In the rows, zero is written as 128.
The rows of M fall into 4 groups and each row is roughly a mix of its group's hidden directions, except one row that fits no group.
M, 93 rows:
[[167 101 119 150 134 144 149 163  96 154 147 121]
 [113  95 119 143  96 157 123 114 121 130 179 105]
 [ 97 125 105 111 156  95 112 168 108 152 114 114]
 [114 131 108 151 144 105  97 176 106 158 111 133]
 [ 93 109 135 137  86 131 112 100 138  91 147 107]
 [150 110 133 104 103 138 161 154 125 104  87 153]
 [121 148 159 127 119 148  97  76 101 131 108 142]
 [135 130 100 143 134 108 155 175 172 127 146 114]
 [114 120  87 124 127 135 140 147 183 117 161 133]
 [115 131 145 146 101 102 124 124 166  78 106 141]
 [103 139 136 135 101 106 122 118 178  85 116 140]
 [142 150  91  93 151 126 150 156 161 114 106 128]
 [170 139 130 134 135  98 139 164 122 136  82 148]
 [ 80 147 134 108 118 118 111  96 162  96 122 122]
 [134  69 109 104 137 153 131 119 109 107 149 146]
 [149 162 160 151 139  96 121 106 139  98  97 127]
 [115 150 128 147 161  88 129 123 176 127 156 120]
 [112 134 125 148 162 102  98 102 137 154 171 120]
 [112 174 122 143 106 160 121 124 131 128 132  77]
 [162 125 122 161 109 113 147 167 163 129 122 158]
 [153  81 134 103 143 106 145 126 128 105 117 170]
 [115 114  91 160 113 146 118 150 164 127 169 134]
 [151 135 109  94 141 121 162 137 166  89 110 128]
 [157 138 109  92 133 122 163 131 169  96 113 128]
 [113 160 115 145 153 100 112 131 159 170 154 123]
 [176 112 131 154 151 140 149 158 101 152 133 144]
 [ 89 137 128  89 119 122 101  94 109 118 116  95]
 [131 109  96 141 118 163 139 160 130 163 168 128]
 [110 131 126 148 163 111  98  93 132 135 173 107]
 [130  96 144 133 158 103 125  88 136  90 158 127]
 [162  82 108 111 147 145 161 149 113 127 149 132]
 [144 150 105 166 128 131 140 151 181 130 154 126]
 [106 134 156 113 131  83 137  92 140 131 148  91]
 [102 148 126 127 104 107 124 121 187  99 118 142]
 [128  97  92  94 154 123 109 130  92 110 126 102]
 [ 81 123  94 101 118 125 129 141 174 122 147 128]
 [104 132 135 144  97 113 125 119 180  86 127 140]
 [100 141 156  90 125 111 168 108 159 130 138 113]
 [113 109 138  96 119 157 117 110  74 157 123 133]
 [104 125 130 128 140 115 134 187  99 159 103 130]
 [170 115 120 142 114 164 117  88 128  92 142 136]
 [142  83 129 106 136 148 120  97  88  95 130 130]
 [111 122 150 157 100 128 116 155 100 173 117 153]
 [134 100 140 121  94 165 127 132  77 121 102 136]
 [153 138 104 173 126 124  76 108 139 123 140 139]
 [123 153 142 129 119 107 128  78 176 123 154 121]
 [141 129 101 155 132 113 152 177 165 131 150 115]
 [151  90 116  89 138 147 136 119 102  89 110 138]
 [169 112 132 135 148 133 136 149  72 153 118 124]
 [148 103 130 101 104 156 149 141 103  97  91 141]
 [163 122 131 137 111 156 126  77 142  93 148 132]
 [151 150 162 114 146  91 147 127 107 126  86 113]
 [119 143 133 106 128 108 131  76 170 115 154 111]
 [111 143 164 103 115 122 171  99 164 126 141 120]
 [122 134 132  83 125 138 157  88 166 106 144 122]
 [ 87 115 124  89  96 133 153 131 166 110 130 136]
 [ 81 147 137  94 144 128 109  86 131 108 123 113]
 [119 131  97 127 132 127 138 134 193 101 152 136]
 [ 77 133 131 112 132 146 115  86 146 109 156 115]
 [ 94 135 123 134  98 124 124 114 187 101 144 135]
 [ 92 110 124 123 113 157 116  95 122 123 173 101]
 [124 125  77 131 154 107  75 141 116 133 126 122]
 [119 161 145 152 105 109 154 162 171 135 114 131]
 [ 89 154 134 104 118 105 111 103 158  96 104 124]
 [113 141 129 140 100 106 129 131 187  96 117 148]
 [168 115 139 142 105 172 138  97 127  97 136 141]
 [124 118 134 138 115 120 114 154 103 186 119 166]
 [139 129 157 133  82 139 163 127 142  86 108 119]
 [122 114 117 130 166  94 110 144 127 171 138 165]
 [137 126  77 117 147 121  82 101 139 108 142 120]
 [153 189 152 124 137 130 149 113 141 153 109 121]
 [177 130 127 139 131 105 140 168 111 144  91 144]
 [119  99 134 140 162  91 108 132 119 159 144 167]
 [110 123  98 144 125 111 126 147 185  97 149 129]
 [154 124 149 126 106 156 150  79 145  97 146 129]
 [115 169 132 150 117 106 143 163 170 154 122 129]
 [167 182 155 131 142 130 150 114 133 149 108 123]
 [139 140 110 111 165  98 145 122 179 104 140 124]
 [136 125 159 105 110 145 168  85 147 104 144 120]
 [110  96 139 160 110 120  86 129  82 120 122 128]
 [159 103 105 149 135 128  85 108  93 106 136 112]
 [109  86 108 113 121 165 107 102 123 110 154 153]
 [ 94 152 161 133 124 101 153 157 143 166 119 131]
 [128 105  99 128 117 175 134 144 121 162 168 135]
 [143 151 161 119 127 144 128 108  80 165 105 125]
 [135 127 115 107 162 156 130 125  90 175 149 115]
 [ 90 125 128 105 129  86 116 120 153  85 107 125]
 [121 107 158 148  86 149 115 125  81 147 121 139]
 [123 149 107 144 138  91  84  98 157 132 149 119]
 [ 86 110  89  99 120 131 132 145 166 122 152 130]
 [164 135 155 102 151 113 160 130  93 140  98 116]
 [156  90 128 173  93 137 140 151 123 124 152 130]
 [100 127 152 171 138 103 101 113 125 156 162 128]]
Which two rows in each list fit none of the groups? Every other row fits one group, some only roughly. Give them in the order they come.
    k753: [181 120 130 128 132 154 141  84 134  97 144 133]
    k216: [163 116  87 150 132 151  86 116 118 103 135 132]
    k869: [146  92 107 140 125 148 154 172 115 153 158 128]
    k800: [147 123  98  82 165 131 152 139 144  97 113 133]
    k160: [108 152 142 162 139  89 134 140 173 144 149 129]
    k65: [ 86 137 120  94 148 149 113  91 122 141 155 106]
    k364: [124 107 125 128 183  86 117 114 145 118 151 147]
    k385: [147 133 104 108 165  92 143 148 166 137 125 153]
    k836: [ 95 160 105 114 113 128 140 152 172 159 139 119]
    k968: [121 130  99 100 158 114 139 119 164  91 146  98]
    k580: [106 127  92 122 124 117 148 173 169 138 149 113]
    k16: [150 125 100 132 146 123 167 167 168 130 152 124]
    k36: [178 140 150 122 153 129 160 132  94 153 115 117]
    k123: [106  78 131  89 130 123 119 113  93 101 119 131]
 : k753; k968
    k639: [ 99 139 148  95 160 129 112  95  95 113 108 110]
    k208: [ 94 154 111 125 147  81 103 135 154 156 133 121]
    k963: [103  79 115 121 115 151  98 118  89 129 146 135]
    k709: [120  72 130 108 129 136 112 114  81 109 126 139]
    k295: [142  73 127 103 140 131 133 131  98 107 114 164]
    k764: [114 179 136 158  97 131 127 131 154 156 137 103]
    k612: [167 109 137 158 100 102 133 160 112 113  97 135]
    k665: [ 98 146 109  87 140 154 120 100 126 156 153 105]
    k606: [157 115 138 173 126 131 144 151 107 164 159 114]
    k229: [168 103 115 172 106 147 131 139 117 133 163 113]
    k685: [151  95 133 106 120 117 152 153 124 124  96 176]
    k251: [158 120 104 153 128 134  82  89 123 104 147 122]
    k586: [129 108  95 141 153 110  86 151  88 136 126 114]
    k427: [144  81  93 127 138 149 145 144 140 109 167 133]
 : k606; k229
    k52: [107 104  98 134 130 131 114 120 173  92 160 144]
    k761: [106 161 124 157 143  90 106 124 170 133 145 117]
    k907: [166 171 148 160 126 149 135 125 116 167 126 124]
    k581: [171 143 121 128 148 111 144 167 124 156  97 151]
    k101: [155 100 146 113  95 136 157 144 112 114  93 158]
    k575: [144 137 153 171 119 114 117 149  84 157 113 112]
    k113: [152  93 136 131 125 155 139 147  70 118 111 124]
    k199: [113 106 104 138 128 124 110 117 170  77 148 142]
    k935: [134 168 126 184 114 129 121 147 159 148 140 124]
    k561: [115 136 119 146 109 105 101  91 170 128 166 120]
    k763: [128 142 103 170 139  96  74 134 135 139 132 130]
    k180: [ 97  97 123 100 113 162 103 100  96 136 138 143]
    k691: [109 136 101  81 145 112 123  97 161 113 144 109]
    k928: [131  90 156 124 101 142 147 142 103 103  98 158]
    k673: [162 104 110  78 147 134 150 114 129  95 118 138]
 : k761; k561
    k234: [127 152 116 133 113 116 138 138 196 121 125 158]
    k377: [ 99 140 159 144 127 104 145 172 116 166 111 128]
    k328: [114 105 123 108 139  87 157 158 165 105 123 144]
    k787: [104 179 137 116 123 118 115  97 171 120 112 132]
    k789: [117  77 130 135 118 144  96 113  83 114 134 142]
    k480: [112 116 120 133 152 119  93 127  98 182 147 145]
    k715: [134 161 129 137  88 133 154 169 152 148 102 131]
    k807: [ 93 135 113 123 151  89 123 125 173 140 161 121]
    k972: [163 106 128 173 119 147 116 154  88 125 117 139]
    k988: [117 117 169 154  85 130 136 151 109 134 100 154]
    k300: [131 105 159 144 102 150 125  95  98  87 129 111]
    k361: [109 160 101 126 116 132 144 152 180 152 147 117]
    k227: [152 111 104  84 147 144 140 111 125  80 119 118]
    k240: [110 117 138 149 134 103 108 141 121 183 141 165]
 : k328; k807
    k129: [154 184 128 129 141 123 156 137 168 143 120 119]
    k372: [149 129 120  98 117 146 161 133 143  75 101 116]
    k919: [133 145 124 101 117 116 142 171 118 154  77 140]
    k946: [128 151 101 121 140 111 122 159 144 186 125 150]
    k375: [127 169  93 109 162 113 130 142 164 151 132 115]
    k91: [143  83 143 106 112 145 143 130  93 105 103 154]
    k163: [127 109 126 123 140 101 131 118 160  62 122 135]
    k358: [173 117 101 149 129 128 158 174 147 117 135 122]
    k627: [142 101 122 104 130 164 146 137  83 166 141 129]
    k762: [113 177 134 155  97 130 127 129 154 152 140  96]
 : k919; k358
    k318: [171 104 118 136 116 172 124 104 112  92 134 135]
    k416: [156  94 126 102 139 120 117 119  89  96  94 143]
    k412: [111 161 153 163  83 134 127 123 139 157 141 108]
    k672: [157  98 112  91 149 120 134  94 134  87 133 132]
    k41: [164 100 119 161 125 151 105 136  81 113 122 129]
    k278: [157 142 138 170 108 140 112  92 158 115 143 152]
    k354: [174 118 133 141 138 115 132 158  81 143 100 126]
    k158: [ 90 151  94 118 140 120 125 154 171 150 145 124]
    k88: [142 147 117 105  93 168 151 148 123 111  91 113]
    k992: [169 103 142 155 127 116 130 153  78 132 109 125]
    k514: [120 113 126 139 145 107 100 135 108 185 141 160]
 : k416; k158
    k27: [133 120 117 147 137  95 128 132 172  72 132 126]
    k351: [135 106 139 167  80 115 132 133 152  88 133 129]
    k535: [181 124 120 168 126 118 102 142  99 134 109 138]
    k404: [144 140 113 108 172 107 143 157 131 174 123 145]
    k594: [115 108 100 122 156  97  96 153  90 133 119 105]
    k929: [152 171 151 103 143 119 162 131 122 157 100 114]
    k939: [125 160 134 113 135  89 125 135 156 107  78 145]
    k712: [126 132 106 119 176  84 125 135 164 143 145 143]
    k797: [138 137 179 162  98 145 163 134 130 139 124 145]
    k549: [127  88 126 119 173 116 110  95 111 103 152 134]
 : k535; k404
    k35: [147 106 138 122 131 132 145  91 139  68 143 110]
    k63: [122 112 163 154 121 121 127  84 130  91 156 108]
    k376: [172 114 131 161 108 106 138 169 119 127 102 144]
    k525: [115 129 145 155 101 156 101 103  88 140 143 101]
    k414: [147 101  98 149 138 132  84 137  82 120 124 121]
    k608: [148  97 131  92 146 162 134  97  94 119 128 149]
    k261: [117 126 167 159  72 149 134 124 110 119 123 114]
    k881: [ 88 128 120 135 106 136 120 107 178 109 164 128]
    k816: [124 128 138  94 124 122 189 137 160 118 139 107]
    k636: [139 109 160 132  92 121 164 143 138  94 100 148]
    k45: [120 126 152 156  78 146 115 134  94 161 119 135]
    k993: [150 121  97 124 156 113  88 136  84 127 104 117]
    k546: [156  98 140 141 117 170 141 143  82 113 114 136]
 : k816; k993
    k224: [ 99 176 156 109 120 114 114 103 131 136  91 125]
    k84: [108  80 108 148 114 143  96 124 126  94 149 145]
    k218: [145 139 169 143  97 154 163 103 154 119 137 144]
    k252: [160 125 147 179 105 157 130 147 108 133 118 152]
    k716: [140 140 173 149  94 155 163 123 142 133 123 154]
    k957: [162 100 137 145 100 121 127 149  77 127 104 118]
    k501: [121 163 125 115 105 137 131 115 146  83 105  87]
    k217: [110 169 103 135 150 120 112 123 161 157 158 105]
    k291: [150 119 126 100 113 150 158 126 132  72 103 117]
    k466: [121 110 168 149  95 153 131 101  97 104 135 109]
    k15: [136 140 138 159 103 124 158 167 170 133 122 155]
    k194: [144 121  89 161 140 124  70 134 107 128 129 131]
    k277: [ 98 162 106 121 112 123 138 157 172 160 136 120]
    k574: [139 172 165 132 135  94 128 121 115 137  86 115]
    k341: [113 146 142 161 141  83 130 138 169 151 148 138]
 : k501; k15
    k632: [118 160 166 125 127  91 114 112 111 123  83 116]
    k152: [118 162  97 123 162 104 120 149 161 163 136 130]
    k768: [141  98 101 145 142 127  90 146  77 121 121 116]
    k868: [132  87 153 115 117 129 153 142 111  94  97 160]
    k984: [149 116 145 178 115 142 116 154  88 138 113 145]
    k900: [ 74 128 140  94 122 102 102 109 118 117 102 125]
    k532: [109  76 120 148 135 120  96 139  98 141 148 153]
    k941: [117 115  95  99 138 126 150 137 181 101 148 134]
    k454: [128 150 121 123 164  95 140 118 180 105 143 114]
    k164: [171 148 136 147 164 149 141 129 101 166 140 122]
    k833: [105 152 159 117 121 108  97  92 111 112  89 124]
 : k532; k164
    k882: [177 113 137 145 136 118 138 157  83 141 104 130]
    k457: [101 158 104 110 143  96 109 113 176 138 141 126]
    k268: [119 158 173 142 105 117 155 104 166 140 139 130]
    k933: [150 138 121 155 163 115 147 126 165 135 175 115]
    k711: [135 158 136 140  82 132 149 167 143 148  96 134]
    k746: [ 90 154 113 104 143  88 120 125 166 144 137 113]
    k222: [109 148 151 161 123 110 133 173 127 169 112 143]
    k898: [117 123 147 153  92 160 109 101  93 136 147 104]
    k724: [138 143 150 112 149 100 121 126  96 111  72 125]
    k792: [140  77 119 140 150 144 125 152  80 112 132 132]
 : k933; k792
    k221: [ 80 147 123 142  94 147  89 109 148 134 138 136]
    k555: [123 111  98 129 153  98  86 148  89 138 118 112]
    k569: [106  86 138 100 121 155 133 103 105 150 157 149]
    k212: [154 111  95 146 135 143 153 154 165 123 166 135]
    k827: [157 126 100 116 123 147 113  81 154  93 147 129]
    k975: [149 112 148 173 115 141 125 158  83 137 112 137]
    k831: [105  81 132 121  97 165 139 115 120 106 159 126]
    k465: [149 120 171 156 100 160 161 140 109 129 118 145]
    k846: [138 112 141 118 105 157 145 107 121  67 116 111]
    k689: [ 98 167 137 132 130  93 128 127 173 161 137 131]
    k116: [102 149 147 133 124 115  85  82 131 101 108 134]
    k433: [141  94 166 142  99 129 146 122 117  83 111 145]
 : k569; k831
    k378: [101 125 136 161 149 116  90 110 111 159 165 122]
    k680: [125 139 130 126  83 153 136 164 106 164  99 135]
    k10: [129 117 111 147 105 143  92  87 151  95 151 140]
    k956: [183 112 143 154 122 128 136 141  95 156 120 151]
    k892: [ 93 155 112 101 145  92 119 116 169 140 139 115]
    k981: [126 141 140 138  77 154 135 158 107 155  97 136]
    k172: [154 135 119 136 146 120 156 127 184  91 143 134]
    k550: [155 106 106 145 137 131 152 180 112 156 147 115]
    k888: [102 122 137 155 154 104  94 108 119 159 167 125]
    k209: [ 89 135 132 126  96 110 111 105 167  88 125 123]
    k742: [112 114 144 146  90  94 114 122 138  78 110 118]
    k370: [142 102 113  99 122 170 117 112  79 113 117 121]
    k663: [124 125 106 119 189 101 117 112 150 113 155 122]
    k486: [104 145  97 107 152  90  96 109 155 131 140 112]
    k254: [114 124 120 140 147 115  93 128 105 187 149 143]
 : k10; k956
